First come named turns, each shown by rows before and after it. For each pair of rows after them, which turns, in which order, take the first row to the second? The first pair is done for you.
turn Radov:
[ -1  14   1   2  -2   1 -11  11  -2   6  14   1  -4 -10 -14  12  -1  13
  -1   2] -> [ -5  14   9   4  -1   3 -13   5  -6   2  12   1   2  -7 -19   3   0  12
  -9   5]
[ -9 -12  14  -5  -1   0  -4 -13 -12   5  -1   0  12   9  -6 -10  -4  -7
 -17 -10] -> [ -5  -3 -12  -7  -3   5   2  -8 -16  -2 -10   0   9  18  -3   6  -5  -7
  -8 -21]
[ -8  -4 -11  -7   3  -5   3  12   8  -3   5   5  -8   3  -4   4  -4   6
  -2  -7] -> [-11  -6  -1  -8   4 -10   0   8  10   0   8   3  -8  -1  -5   0  -3   7
  -6  -3]
[ 4 -1  4 -4  1  1 -7 -3  9  2  5  2  2 -2 12  3 -3 -5 12  7] -> [  4  -6   8  -1   2   1 -11  -8   6   0   6  -1   7   1   8  -6  -3  -2
   6   9]
turn tumil:
[ -9  -6  -4   2   1  -3  14 -10 -32   3 -19   6   9  23   1  -4  -1  10
 -18 -21] -> [ -5   3  -7  17   1   7   6  -3 -27 -14 -22 -15   7  16 -14 -12  -7  16
 -18   0]
[ 14   6  -7  17  11  14  10  13 -11 -26 -14 -24  -7   6 -19  -3 -11   8
 -17  25] -> [ 11  -9  27   0   9  12  -7   9  13  -9  13 -13 -11 -14 -12 -17  -4   2
 -18  36]
[ 12   6  -7  -2   0   6  -4  21  11   7  13  23 -16  20  12  26   4   0
  20 -24] -> [ 12  16 -18   8   1  12  -1  25   9  -4   7   7 -18  24   3  27   0   0
  16 -16]
turn Pim:
[ -4  14  24  11  10   2 -13  19  -3  -2  17  -7  -9 -30 -10 -14   1  13
 -18   7] -> [  9  10  -3  16  -5  23 -14  14   5 -27  13 -23   3  -5 -26  -5 -10  -9
  -7  19]
[-14  -4  17   2   5 -33   5   3 -40  18 -24   9  -8 -11  11 -22   4  34
 -19 -20] -> [  6 -40   4  -9 -23   7 -15 -28 -17 -13  -7 -17  21  18 -17 -25  -9 -24
  -2  15]
[  6  19  -3  20   2   1  -5  -1 -15 -16   1 -18   0  -6 -18 -15  -8  16
 -24  13] -> [  1  16   5  21   3   4  -7  -1 -12 -13   4 -15  -2 -12 -16 -21  -7  16
 -27  16]
[ 12   7  -8 -21  -1  -2   5  -2   3   9  -2  14  -8   7  11   7  -6   7
  11 -21] -> [ 10  -9  11 -26  -5   2  -4 -14  11  15   8  14  -3   2  12  -7  -7  -4
   5 -12]
Pairs:
Between the rows of a pair lie 2 to 3 turns.
[ 9  7  0 -1  1 -6  5  4  4  8  3  5 -8  2 14 15  5  0 13 -7] -> [ -2   0  26   8   1  -2  -3  -4  -5   5   5  -4  -4  -2   0 -12   2   6
  -9  11]
tumil, Radov, Radov
[  2 -12  33   3   3  -1 -12   1  17   3  26   4  -4 -13  -6 -10  10   3
 -10  24] -> [ 18  -4 -18   4 -11  13   1 -10   9 -22   0  -6   6  27 -13  23   4 -25
   9   8]
tumil, Pim, tumil
[ -1   1   6 -21   4  -3  -4   6  15  25  11  19  -6  -9  23  16  21  -8
  13 -27] -> [  6   6 -10 -19   1   3  -1  11  12  14   1  12  -8   0  19  26  17 -11
  20 -29]
Pim, Pim
[  5   2 -23  -8  -2   1   1  -1   4  -8  -8  -3  10  10 -12  21  -9 -23
  13  -7] -> [-15  -4  20  -3  13 -13  -4   1 -13  15  -9  14   6  -6  -4  -6  -1   4
 -19 -10]
Pim, Radov
[ -9  16 -16   4   7  -4   7  21   4  -4 -25  -1 -15 -12   6  -2   2  19
   0  -3] -> [  3 -10 -25 -12 -11  10   3  -5  12  -5 -25   6   6  15   2   6   1 -19
  11  -9]
Pim, tumil, Pim
[  7 -17   9   1  -8   8 -19 -20   2  -2  -4   9  19   8  -7 -11   2 -27
 -10  10] -> [ -6   9   9   4   9 -20  -6   8 -11  19 -13  27  -3 -12  14   1  11  11
 -12 -18]
Radov, Pim, Radov
[  2 -26   3 -11 -11  18  -7 -31   2   2   0   1  15  19   0   3   0 -29
   7   4] -> [  6 -14  -9  -1 -15  21   1 -26  -4 -13  -8 -10  12  22  -9   4  -7 -23
   5   8]
tumil, tumil
[  8   3  -6 -11   4  -6   0  -1  15  15   4  15 -10 -14  18  13   9   5
  20 -16] -> [  4 -20  15 -12  -4   7 -12 -19  17  12  13  10   5 -11   3 -10   6 -13
   6   3]
Pim, Radov
[ 16   2 -23   2 -10   3  -3   7  21 -11   9  -9   1  10   6  21  -7 -10
  14  14] -> [-16 -10  17   6   5 -19  -2  -2 -11  21   0  16   3  -1  17  -6  -2  18
 -20  -6]
Pim, Radov, tumil
[ 15  11  -2 -12   4   1  -2  16  24  10  19   7 -10 -16  13  12   3 -10
  22   2] -> [ 14  -8 -16 -15  -6  10   4 -12   2   1  -1  10  17  21   5  15  -2 -28
  15  -9]
Radov, tumil, Pim
[ -8 -19   0  -9  -3  17  -6 -15  -7  11   3  -7  -2  12   1  -8  11   5
  -2   8] -> [ -5  -6   0  -2   2  18  -8  -3   3   4  10 -16 -13  -1  -5  -7  10  11
  -1  19]
Pim, tumil, tumil
[-10  25 -17  13  18 -14  12  12  -6   7 -17  14 -19  -8  11   3   6  14
  -4 -18] -> [  7  24 -23   4  13  -5   2  15  23   5   6   8 -23 -18  12  14   6  -2
  14  -8]
Pim, Pim, Radov
[  1 -38  -9  -2  -9  17  -5 -38 -17 -12  -5  -2  29  40  -9  -1  -7 -27
   0  -2] -> [  3 -32   1   5 -12  22 -13 -30  -2 -20   6 -19  24  27 -21 -12 -15 -24
  -5  21]
tumil, tumil
[  1   7  -7   1   1  -8  10   8  -5   5  -4  18 -11 -10  11  10   0  17
   1 -13] -> [  5   5  -2   1  -3  -1   3   7  14   6   8  15 -12 -18  12   8  -1   4
   9  -5]
Pim, Pim, Radov
[ 25   4  -1   2  -4   3   0 -10  -6  -7   3  -5  -9   4  -7   2  14 -26
   6   4] -> [  9   6  13   7   6 -10   5 -12 -27   1  -5   1 -11   0  -5 -13  20  -7
 -12  -1]
Pim, Radov, Radov
[  9 -13 -10 -15  -3   5  -5  -8   9   8   4  21   8  15   9  17   2 -16
  20 -14] -> [  8   9 -24   1   3  -3   7   8  -9  -1 -19   5   3  11   5  24   0   7
  14 -18]
Pim, tumil
[-12   1 -11  14 -13  15  12  -8 -37  -9 -28   4  10  24 -12 -24  -4   7
 -22  -4] -> [ 10  -9 -31  -4 -23  30   0  -6  -4 -15  -8   0  16  28 -10  -2  -2 -28
   9   4]
Radov, Pim, Pim
[-14 -18  19  -3   3 -20  11  -5 -21  14  -9  26  10  10  10 -20  -4   7
 -12 -15] -> [ -9 -30   6  -2  -7  -9   8 -16 -22   0 -10  20  19  25   3 -17  -9  -7
  -8 -14]
Radov, Pim
[-15  -5  12  16 -10   1  -2   1   4  -8  -3 -11   2  -8 -21 -26 -16   9
  -9  11] -> [-18   4  10   8   0 -17   9   9  -7  11  -8  11  -6 -13  -5 -14  -4  25
  -9 -13]
tumil, Pim, Pim
[ -3 -12  -5 -17   9 -15   3  -2 -15  16  -2  21  -2  10   5  11  14   3
  10 -25] -> [  1   9 -24  10   6  -1   9  10 -20 -16 -14 -13  -4   8 -23   3  -3  15
  -2   1]
Radov, tumil, tumil
[  5  15  -7  -8  -2  -8   4   8  10   5   5   3 -15 -13  10  19   0  10
  22  -2] -> [  2   6   8 -12   3 -10  -2   6  10  11  15   6 -13 -22  10   4   2  11
  16   1]
Pim, Pim, Pim
[ -1 -24  18   0  -8  13  -7 -16   8   5  13  -2  14  -3 -11 -13   4 -16
  -1  16] -> [-11 -18  20  -5   2 -11   7 -10  -9  22   4  24   9  -2  12  -3   9   4
  -4 -12]
tumil, Pim, Pim
[ 11   6 -35   1  -1   4   6  16  22 -18  -4  -5  -4   3  -6  19  -4  -8
   7   7] -> [ -3   6  -8  -7  14 -17   3  23  28   7   6  13 -17 -21  13   8   5  12
  -1  -2]
tumil, Pim, tumil
[-14  -6  14  16  -2  13 -16   1  -6 -18 -16 -22   2  15 -20 -20  -3  16
 -30  24] -> [-17 -19  12  -9   0  -4  -8 -14 -24  13 -25  16  12  30   8  -1  12   9
 -21 -18]
tumil, tumil, tumil
[-10  10   6  -4   0 -25  -1  -3 -11   5  -4  16  11  -6  11  -4   8  13
  -6  -9] -> [  8   1 -11 -10 -13 -10  -8  -6   9  -1  11   8  12  -1   8   7   3 -12
  20  -2]
Pim, Radov, Radov
[  0   4 -17   5   4   0  12  -3 -14  -4 -10  -2 -10  13   9   9  -6  12
   5 -18] -> [  3  -4  -4  12  -3  14   1  -8   2 -20   3 -18  -9   7  -7 -10 -13   1
   2  12]
tumil, Pim, Pim
[  3  -3 -22 -12  17   1  31   4 -19  21  -5  17 -11  -6   4  -5  22  11
   1 -24] -> [  2 -19   3 -15  16   5  19  -4 -12  31   9  21  -2 -13   1 -21  24   7
  -6 -14]
Pim, Pim, Pim
[ -3  -7  -7  -8   0   5 -13  12   2 -11  12  -9 -17  -1 -15   5  -8   5
  23  24] -> [-15  -7  -1   5  -1  -1 -10   4 -21 -10  -1  -9 -14   4 -21  -9  -7  19
   2  22]
Pim, Radov, Radov
[  3  12 -10   9   6  -1   3  17 -11   1  -2 -14  -8  -4   5   4  -3   6
   4  -9] -> [  9   5 -16  10  -1   9   0   9  -4  -9   0 -23   1   5  -4   4  -7 -12
   9   3]
Pim, Pim
[ -7   0  12 -16  10 -18  -3   7  -3  30  11  19  -9 -16  22  -1   6  10
   0 -21] -> [  2 -27  -2 -17 -11  10  -4 -28  -8   6  -2   2  22  24  -2  -8  -5 -27
  -3  -7]
tumil, Pim, Radov
[-12  -6   9  -1  19  -8  10 -22 -20  14 -11  13   2   1   3 -11   4  21
 -18 -16] -> [ -9   0  18   9  14   1   2 -13  -3  -2   0  -7  -2 -14 -14 -26   0  23
 -24  13]
tumil, tumil, tumil
[  8  14  -5   0   1  -8  -1  19  12   8  13   1 -10 -18  12   7   2   3
   8  -6] -> [ 12   9 -12   2  -9   5  -2  10  18  -6  16 -12   0  -8  -4   6  -5 -11
  12   8]
Radov, Pim, Radov
[  4  37 -19   8   2   9  -8  11  25 -14  28 -31  -7  -5  -7   8  -1  -9
   7  19] -> [ -1  22 -28 -17   5  -6   5  -5   5  17  14  10   5  15  22  29  14 -16
  14 -31]
tumil, tumil, tumil
[  3  15 -15  13  -1   0  10   1 -20  -8 -18  -8   2  13  -7   8  -2   5
   0  -5] -> [ -8  13   2  14   6 -13   6   3 -22   5 -13   4  -3   2   5  -1   1  17
 -10 -11]
Pim, Pim, Pim
[  2  -4  -5  19   5   5   2  16 -14  -6   8 -22 -16   8 -29 -21 -27  11
 -23   0] -> [  8  -4  -4  15   0  12  -5  17  -1  -8  19 -23 -20   2 -31 -18 -29   0
 -11   8]
Radov, tumil, Radov
[-12  10 -31   2 -12   9  19   3 -12   1 -10  -4   3   9   0  11   8 -10
  10  -6] -> [-10   2   0   1 -15  16   3   8  15   0  15 -15  -5 -17  -6 -12   9 -11
   8  21]
tumil, tumil
[ -1   2  19 -14  -5   0 -14  -6  10   2  12   3  -4  -4   0 -11  -4   6
  -1  12] -> [  4   2  -7 -16 -11   4  -4 -12   3  -2  -4   9   4  19   0   9  -1  -5
  14  -5]
tumil, Pim
[  4  -3  11 -10  10 -16   2   7  -3  15  -3  20  -4   2  14   0  15   9
   5 -20] -> [  2 -16  22 -18   0  -4  -5  -4   3   9   5  13   5   3   9  -6  13  -7
   6  -9]
Pim, Pim, Pim
[-13 -16  25  10   4 -15   0  -6 -23  20  -8  24   1  -4   0  -6  -1  -2
 -36 -10] -> [-11   6  -2  17   3 -18  11   5 -28  10 -25  19  -3   8  -2  16  -3   5
 -30 -20]
Pim, Pim
[  6  16  16 -20  18 -39  -6  11   5  31   4  26  -6 -15  11   2  23  15
  21 -20] -> [-10   6  19 -12  12 -36   3 -13 -32  20 -23  23  13  13  -1 -14  16  16
  -6 -22]
Radov, tumil
[ -9   0  16  18   8 -11   2  -8 -22   9 -11 -17   0  -1 -10 -23  -2  12
 -25   7] -> [  5  20 -19  20  10 -13  13   3 -22   1 -23 -15 -12   7  -4   4  -2  13
  -7  -7]
Pim, Pim, Radov
[ 10  -7 -11  -4  -6  13  -3  -6  14   2   6  15   9  10   5  19  -7 -18
  12  -7] -> [ 11   2  -4   0  -4   9  -5   5  24  -5  18   3  -3  -9   4  11  -9 -11
  12   8]
tumil, tumil, Radov
[  5   0 -10   3  -4   5 -10  11  23  -2  11 -10  -5  -6  -8   3  -8 -14
  11  22] -> [  6  12 -21   5   0  -3  -2  21  18  -5   6  -9 -11  -7  -2  14  -6  -8
  13  14]
Pim, Pim, Pim
[  3  -5  12  -6   9 -14  -2   9   3  20  -6  17 -10 -11  15   0   6  -3
  -3 -17] -> [  8  12   2  12   4  -1  -1  20   2 -11  -7 -15 -13 -16  -9  -4  -4   4
  -9   9]
tumil, tumil, tumil
[-12 -23  24  -1   6   4 -15 -14   7  13  13  12   8  -7   3   4  -1 -20
 -11   3] -> [ -5   7  -8   3  15 -10   2  11  -5  12  -8  15  -7  -5  18  34   1   3
   5 -23]
Radov, Pim, Radov
